name the system of each run:
seq 1, Tam (9 x 22):
[[ 53 -25  18  19  -5 -13 -25  -9  -2 -15 -26   3  10  -7 -35   7   3 -28
   21  40  24  10]
 [-16 -12  29  24   3  15 -46 -15 -21  10  20  -3  31   2  37  -1  33 -37
    5  18  19 -12]
 [ 36 -18   8  16 -26 -11   5 -49  -7  15 -21 -15 -15  -7   2 -24  14 -25
    8 -18  50  -5]
 [ 37 -24  45  13  22  55  -1   2  16  -3  14  -3  22   8   9  -3  -6 -20
   31  20  22  -8]
 [-14 -17  16  16 -37  14  -2 -13  16   8  11  23 -18 -14  50 -44   7 -28
   -8   2  28 -16]
 [ 27   6  25 -22  14  24  27  -4  17  28  -8  -6  -1   0  10 -18 -12  14
   11 -15  68  20]
 [ -6 -20  14  11 -24  69  34  16  30   3  25  -9  -6   8  28 -25   1   2
    9 -10 -18  -4]
 [ -4  -1  -8 -23 -26   2  15  25  40   0 -11  32 -19 -23   8 -43 -23  14
   -6  16  38  26]
 [-26  24   4 -24   3  40  25  29  13  34  12 -18  20  20  23   1  12  29
   -3 -14   9  39]]
seq 2, vur (9 x 22):
[[ 23 -16 -12 -25 -20  32  19 -46   0  -1   5 -29   5  27  -4 -11   5 -29
   -3 -47 -12 -19]
 [ 52 -12  48  18  43  11   2   4   2 -10  -3   8  -1  -5 -17  20 -22  -4
   30  24  16 -15]
 [-35  -5 -23  19  19  -1 -24 -32  -4  -1  23 -10   2 -12  39 -40   0  -2
   19  -6  37 -33]
 [ 23  -3  21 -41   0  51  35  -5  -3  17  12 -23  -2  12  -1   3  -6  12
  -14 -52  16   1]
 [  6 -14  26  28  41  30  21  20  34 -19  11  28  -3 -18   2 -10 -19   9
   34  33 -16 -17]
 [-22  11 -23 -19  -9 -11  -2  -9  16  11   0   9 -17 -13  35 -48 -20  11
   -4  -9  61  -1]
 [-16  22  28 -29  19  33  33  31  -7  21  21   1  -4   8  11  28  -3  30
  -24 -31 -21   7]
 [ -8 -19 -16  23  -4   4  31  16  41 -28  -6  31 -24 -32 -17 -31 -12  17
   13  21 -30  -1]
 [-12  38 -18 -47   1 -38 -10  12  11  14 -17  21  -2   9  14  -8 -28   7
  -17   8  41  24]]
seq 3, saf (9 x 22):
[[ 30 -26  13  26 -41  -4 -14 -35  -6   5 -22 -10  13   7  -8  -4  39 -50
    6  11   6  10]
 [ -8  22 -14  14  10  -5 -14 -14 -12  29  -5 -46  42  39  11  16  31  -5
   26   7  15  26]
 [-10 -18  -8  20 -53  36   8 -13   2   9  13 -29   9  26  20 -10  35 -28
   -3 -16 -35   1]
 [ 39 -21  25  13  -2  30  -7 -12   6   6 -13 -20  40  15 -16   5  29 -29
   28  21  19  27]
 [-28  21  -5  16  -7   2   3 -23  13  33   0 -13  26  35  51 -16  29 -28
   17   6  12  13]
 [ 19 -19  11  11 -53  44  20   7   1  25   0 -40   3  15   3  -5  28   1
    0 -18  11  31]
 [ -7  -8  17  10   9  39  -3  12  30   4   0   6  51  11   8  -7  30 -23
   26  38  -4  33]
 [  0   5   2  13 -46 -10  17 -22  22  35 -24   0  -2  12  32 -30  27 -28
    1   5  32  29]
 [ -3   6   6   8 -24  29   6  40   1  29  -3 -35  22  16  -1  13  26  24
    7  12  10  56]]
seq 4, meno (9 x 22):
[[-26  -6  19 -57  14  32 -15  -2  -1  -5  17  35  29 -21   8  -9  13 -15
  -35 -18   9   5]
 [-12  21 -17  22  -1 -15  61 -14  41  23 -22   6 -19   3  16 -30   4  12
   22  -2   1  15]
 [ 14   8  22   7  -5  24 -11  60 -14   1  20 -19  -2  27   1  43 -20  20
    2  20 -27   6]
 [-39 -17  -5 -29 -31   8 -19  -3  -5  -9  13  32  -7 -38  15 -33  15  -8
  -44 -19   7  -4]
 [ -1  32 -14   1  22 -36  46   1  23  22 -39   6   1   0 -22   4   8  25
   14   9   3  44]
 [-15   4  -2  31 -17   0 -30  31 -14 -12  24 -13  -1  29  22  28  -7 -10
    5  30 -53 -20]
 [  0 -24  -9 -19 -35 -14 -25   3 -24  -8  -5   8 -22 -48 -20 -17   6  15
  -35 -16  37   8]
 [-14  30 -16 -14  44 -35  13 -25  12   7 -29  13  37  13 -20  14  24 -10
   11   9 -18  25]
 [ 10 -11 -11  62 -29 -16 -16   4  -8 -11  10 -22 -30  15  18   3 -14  -9
   24  24 -24 -34]]
seq 5, vur (9 x 22):
[[-18  10   6  -6 -43 -26  -5 -17 -32  34  -7  -6 -17  -9  21  -1  34  -7
  -42 -33  24  13]
 [  6  -4   1  12  13  23  14  26  -6  -3  -1 -28  25   8 -41  36  24  24
   13   5 -46  28]
 [ 11 -18 -24  12 -40 -12 -28  -7  29 -25 -12  17   0  11   7 -29 -15 -44
   14  42  -5  -7]
 [  4  17  36 -14  -5 -26 -25  -4 -43  33  -7  -2   3  -2  14  29  22  -8
  -30 -10  44  16]
 [-20 -16 -13  44   3  27  11  -5 -10  -4  15 -37  17   1 -14  10  41  11
   20  -8 -52  -2]
 [ 47 -25 -15 -19 -38  11 -16  -2  26 -20 -19  -3   7  15 -19 -23 -23 -29
   13  23  27  13]
 [-10  17  52  10  21 -10 -29   1 -25  25  11  16  14   5  40  25  17 -24
   -9  16  23  -7]
 [-14 -24 -18  41 -25  23  19 -15 -12   9   9 -44  -8 -18  -7 -18  40  25
    9 -29  -5   5]
 [ 34  -9  -1 -38  -1  41 -11  24  28 -16  -2  -6  34  27 -20  -1 -23 -11
   18  24  10  26]]
seq 6, saf (9 x 22):
[[ -8   9 -18  -2 -25 -11  45 -15   5   4   1   0 -50   4  14 -11 -17  11
  -18 -44 -29 -26]
 [ 40 -20  31   1  21  24 -20  40 -12 -25  13  -1  -1 -10 -30  29 -30  18
   10  25   4  -7]
 [-41  12 -13 -21  32 -24 -17 -35   7  -8   7  41   7 -17  29 -28  -4 -22
  -11  -4  12 -29]
 [ 31  10   1 -11  -7 -11  45   0 -13  16 -13 -24 -41   0 -25  15 -19  38
  -12 -44   8   3]
 [-16  -6  11  12  33  26 -21  41   6 -30  33  17   7  -5   8  11 -27  11
   14  33 -32 -26]
 [ 10 -12  -5 -31 -11 -23  -7 -42   0 -10 -13  31 -18 -28  -2 -33 -10 -26
  -22 -21  38 -20]
 [  0  38   7 -10  48 -14  30  21 -13  20  -2 -15  -6  11 -13  39 -16  47
    5 -15  -4  11]
 [-20 -25  -7  22 -19  18  -9  15   9 -32  31  19 -30 -20  21 -22 -22  -2
   -4   8 -33 -44]
 [ 40  -5   8 -49  21 -13 -16 -14  -6 -11 -20  15   8 -16 -38   3 -21  -7
   -9  -5  46   7]]
seq 7, gazod (9 x 22):
[[ -3  10 -31 -33 -33  14  21 -18  26  17  -4 -17  -5  28  29 -40 -16  -7
   -1 -25  32  10]
 [ 29  -1  61  -7   8  23  33  37   3  11   2  25 -28 -18  -5  19 -18  23
  -16  -2   8   7]
 [-29  -8 -50  -2   7  10 -13  29  11 -18   6 -18  13 -22 -22 -25  -6  47
   18  14  14  23]
 [ 14  17 -14 -43 -52  -8  31  -1  19  16 -19   5 -22  30   9  -8 -18 -13
  -29 -25  -3  17]
 [ -6   8  40   8  17  12  10  59  -5   3   9  21  -7 -16  -9  37   0  32
  -12  21 -29  19]
 [-33  -8 -68  -2 -33 -23 -30   6  -5 -20  -3 -19   1 -12 -21 -21   6  18
   -7   2 -10  13]
 [ 20  23  17 -33 -33 -12  18  -1   1  19 -20  11   1  40   2  31   5 -35
  -31  -9 -33  17]
 [-28  -6  21  49   8  -4 -18  36 -17  -6  15  11  -1 -25   2  24  24  16
    1  33 -36   1]
 [ -3  -4 -53  -7 -33 -39 -44 -31 -26 -13 -13 -28   9  10 -19  -3  13 -18
   -8  -6   4  -1]]
seq 8, Lupa (9 x 22):
[[ -7  -2  -1  41  49  -8  -6  13   7  -5  -7  -3  21 -25 -21   2  13  27
   41  39  14  18]
 [ -3  20 -44 -33 -39 -35 -23  15   8 -13 -10   5 -13  30   5  -1 -38 -10
  -16  13 -11   2]
 [  6 -11  40  13 -29   8  16 -16 -34  29   0 -11 -13 -14   0  20  47  -7
  -34 -38  -6   5]
 [-25  -6 -25  29  49   1 -12 -10  12 -17   0  -5  39 -14 -17 -10  21   8
   43  30 -10   6]
 [ 30  21 -24 -24 -37 -40  -3  -1  15  -2 -27   6 -21  38   3   1 -41 -24
   -4  15   4   5]
 [ -3 -12  48  16 -14  12 -16  -7 -49  18  19  -7  -4 -11  14  29  37 -15
  -31 -23  -7 -14]
 [-25  -9 -40  19  34  17   5 -29  25 -12   4 -18  38   0  -4 -33  18   0
   46   7  -3   0]
 [ 55  17  11 -29 -13 -25   3   8  14   0 -28  11 -11  36 -11  19 -41 -23
    1  19  13  10]
 [-19 -15  40  23 -22  23 -31   9 -35   8  35   0  -8 -11  39   9  20 -14
  -24  -5  -4 -25]]
seq 9, Lupa (9 x 22):
[[ 16 -18  33 -43 -18  66   0  11  -1   6  21  -6  18  10   7  -1   4 -11
  -21 -26  14   9]
 [ -6  -5  26  16  16  53  25  32  38  13  11   5  18  -5  21 -20   6  17
   28  23  18  26]
 [ 12  12 -14 -26 -14  15 -11  57  11  -1   7 -18  -7  17   1   2 -46  36
    3  18  27  23]
 [-12 -14  16 -23 -49  40  10  41  -3   8  14   3  -9 -13   1   2  17  16
  -40 -17 -14  29]
 [-23  -2  -4  22   7  13  22  28  14  16  -9  -7  11 -29 -14 -12  32  45
   14  14  15  49]
 [ -8  22 -34 -15 -18 -31 -10  48   8  -7 -17   2  -3   9 -24  17 -19  29
   -7  30 -17  38]
 [-13  -6  -1  13 -63 -19  -1  16 -25  14  -9  -4 -25 -18  -6  10  35   7
  -40 -10 -19  23]
 [-31   2 -23  22  18 -26  -5 -13 -13   8 -17 -13  27 -24 -30   5  53  17
    8   4  -5  33]
 [  4  21 -36  11 -19 -58  -6  -2  10  -5 -33   3   1  26 -17  15  -1 -17
    8  32 -33  17]]
seq 10, gazod (9 x 22):
[[ 36  29  12   0  19 -50  20  -1  16  14 -40  20 -15  10 -11  13 -25  -3
   15  25  26  16]
 [-53  15  -5  -2  26  25   3  11 -17  17  37 -21   6  -2  35  -1   8  36
   -4 -29  -3 -11]
 [ 39 -43  -7 -18 -37  14   0 -12   3 -35  -7   7 -20 -21 -41 -14 -14 -13
  -16 -15  -9 -14]
 [ -1  32   3  -7  36  -8  13  20  37  10 -19  18  32  27   3  10  -8  -5
   27  43  -5  32]
 [-39  10 -14  22 -20 -23   9  -2 -20  14  17  -5 -47 -19  34 -14  -1  26
  -21 -27   0 -23]
 [ 37 -16   6 -46   9  19 -14   2 -20 -23   1 -12  18   5 -52  31  -9  -3
  -15 -18 -15   0]
 [-32   0 -10  20  -7   9  13   8  48  -6  -5  30  19   3  22 -29  15 -22
   19  41 -28  16]
 [ 12  27  -5  14  -3 -63   2  -9 -32  18 -15 -10 -44   1   3  22 -19  16
  -10 -13  15 -16]
 [-21 -10   8 -32  23  50 -22   5 -20  -9  35 -13  41   8  -3  17  17  -3
  -14 -21 -24  -7]]
seq 11, meno (9 x 22):
[[ 30  -7  37  17  30  48  34  -2  -4  10  21 -29  -8  12   7  14 -11  16
   23 -25   0 -22]
 [  4 -28  17 -28   1  72   5   9  30 -17  26  13  15  -5  13 -32 -14  -9
    2  -5  10  -9]
 [  9  19  26 -21 -13  22  52   1  34  36 -11  13  -9  15  29 -19  -4  -2
   -4 -16  29  26]
 [-23  17  33  13  22  39  34  39   7  20  28   0  -6   8  31  16  -3  30
    2  -4 -25  -2]
 [-27 -16 -12 -19 -39  42  10  44  24  -9  18  13 -11 -20   9 -29  -7  25
  -19   0  -8  19]
 [-16  30  14 -27 -21 -15  31  29  18  28 -23  32  -2   3   6  11  14   4
  -30   7 -10  49]
 [-52  23  -3  37   0 -23   3  37  -6  11  13  12 -16  -9  27  11  10  27
   -5  21 -34   3]
 [-20  -8 -39  -8 -39 -13 -24  40 -12 -13  -2  -9  -8 -20 -29   1   2  34
  -22   7 -11  29]
 [-18  15  -7 -10 -17 -52 -13  -5  -7   2 -28  32   9  -7 -18  18  31 -24
  -30  16 -30  25]]
seq 12, Tam (9 x 22):
[[ -3  10 -10 -27   6 -15 -32   1  23 -18   4  35   0  12  30 -23 -46 -28
    3  30  23 -21]
 [ -2  24  47 -16   4   1  30  -9 -22  43   1   5 -14   4  26  23  18   1
  -33 -41  12   3]
 [ 11 -25 -17  27  21  26  32  -5  11 -22  12 -20 -24 -24 -21 -21 -20  37
   29 -18  -7 -27]
 [ -6  14 -13 -42   0   6 -10  15  39 -20   4  37  11  27  22 -12 -42 -28
   -2  25 -13  -9]
 [-20  27  35  -5  -5 -18  30  15 -17  40  -5  18 -27 -16  19  21  19  22
  -38 -23   2  18]
 [ -3  -9 -44   6  25  19  16   1  -1 -17  16 -42  -7  -9 -27 -12 -20  50
   26 -24  -3 -12]
 [ -1   7 -19 -37 -18   2  -1  12  32 -25  -6  32  11  29  -4   1 -23 -34
  -11  20 -50   2]
 [-26  26  27  11  10 -40   6  27 -23  26 -10  24 -17 -29   3  27  20  29
  -25   7   3  23]
 [-11  -1 -55   3  15   2 -10 -14 -22 -10  15 -59   7  11 -18   0  -6  32
   18 -29  -5 -15]]

runs to name:
seq 13 (2 x 22):
[[ -8   7   1   8  11  -2  17  -8 -29  -2  10 -18  -3  13 -18  44  18   4
  -12 -29 -68 -17]
 [ 36 -26 -33   7  -5 -22  -7 -20  14 -39 -25   3  -6 -10 -49 -13 -18 -14
   21  18  -8 -10]]
 -> vur
seq 14 (2 x 22):
[[ 10  -3 -33 -14  36 -13 -10 -10   6 -41  11   5 -15  -1 -17  -8 -55   9
   17  -2  -8 -46]
 [  0  13   5 -39  37 -22   8 -44  -7  -5   1  28 -14  -8   7  -5 -23 -15
  -19 -36  10 -42]]
 -> vur
seq 15 (2 x 22):
[[ 32   0  12 -23   3 -30 -25 -31  -9 -11  -6  24 -18   2   9  -4 -36 -37
  -10  -1  32 -37]
 [  7  20 -14 -17  61 -15  12 -38  -8   2   5 -16  -2  10  -2   1 -29  13
   20 -30  23 -34]]
 -> meno
seq 16 (2 x 22):
[[-10 -38  10   2  22  42 -17   2  10 -35  29  23   2 -41   5 -33 -11   1
    7   7  11 -31]
 [ 19  24  -1 -51  27 -20  32 -25  25   9 -25  25  -5   6  -5 -12 -29  -5
   -4 -19  35   6]]
 -> saf
seq 17 (2 x 22):
[[-22 -23 -34  -4 -40  16  22   0  14  -4  -6  -7 -11 -33 -21 -37  26  24
  -15 -24  -4  25]
 [ 26  10   7  -5   4 -12   9  32  30  -9 -29  23  15  16 -30  23 -11  -9
   15  48 -27  35]]
 -> saf
seq 18 (2 x 22):
[[ 23   9 -31   4 -31   4   0   9 -11   4   8 -58 -18  48   5  11 -31  15
   16 -13  -5  -9]
 [ 13 -28  20 -38 -14  22 -11  18   2 -30   2  38   5 -29 -37   7   1 -12
  -34   2 -25   5]]
 -> Tam
seq 19 (2 x 22):
[[ -4   5  -9  12  45 -12 -18 -30 -12  -2  19 -12  -8  -3  25 -16 -27   7
   25  -9  45 -44]
 [  1  -9   4 -29  24  44  21 -25 -10  -1  29 -19  -5   0   5  -9 -14  11
   -6 -59   6 -34]]
 -> vur
seq 20 (2 x 22):
[[ -7   7   4  20 -38 -30 -16  24  15  -9  -2  37 -29   5  32  -4 -22 -24
   -8  42 -19 -13]
 [ -5  19  16 -36  23 -11 -16   1 -39  24   4  -9   2 -15   0  16   2  27
  -25 -30  54  10]]
 -> Tam
seq 21 (2 x 22):
[[-47  -5 -22 -23 -18  26   4   5  -8  -9  32  -1 -12 -14  16 -15   3  18
  -32 -41 -30 -19]
 [ 43 -14   0 -17  -9 -12  10   6  13 -31 -27  23  -7  -5 -56  18 -16 -14
   -6  14 -37   6]]
 -> gazod
seq 22 (2 x 22):
[[ 37  21  17  15  39 -38  -6 -15  -8  14 -30  -7  16  19 -17  30  -2 -12
   29  27  23  11]
 [-45  -2   0  19   2  28 -10 -16 -12  16  36 -19   8   0  54 -23  21  -1
    2 -22  13 -24]]
 -> gazod
seq 23 (2 x 22):
[[ 15 -13  45  24 -36  -3  19  -1 -21  27 -16   4 -21 -27  -7  13  45  -2
  -27 -13   6  24]
 [-15   1 -32  21  15   8 -18  23  10  -6  -3 -29  41  10 -19   3  17  19
   36  37  -6  35]]
 -> vur
seq 24 (2 x 22):
[[  6   2   8 -23 -35   1  44 -12  33   4 -24  37  -8   6  -3  -9  12 -32
  -25 -11 -35  18]
 [  4   4  33  53  29 -23 -10  12 -26  19   0  -7 -14 -26   7  19  10  27
   18  20  33  -2]]
 -> Lupa
seq 25 (2 x 22):
[[ 13  -1   1   0  34   0 -45  17 -22 -29  23 -10  12  17  -8  33 -36  -3
   15  23 -16 -35]
 [  5 -17 -28 -31 -27 -10 -12 -45  -5 -16  -2   3 -17 -12   0 -36 -14 -21
  -19 -34  27 -28]]
 -> meno
seq 26 (2 x 22):
[[ 24   4  -3 -38  -9  11  37  19  17   0 -25   2   7   7 -49  20   2  14
  -13 -10 -28  40]
 [-12 -11  26  47 -26 -15 -14  37  -1   1  -4  26 -20 -37   8  -1  17   7
   -5  44  -2  15]]
 -> Lupa
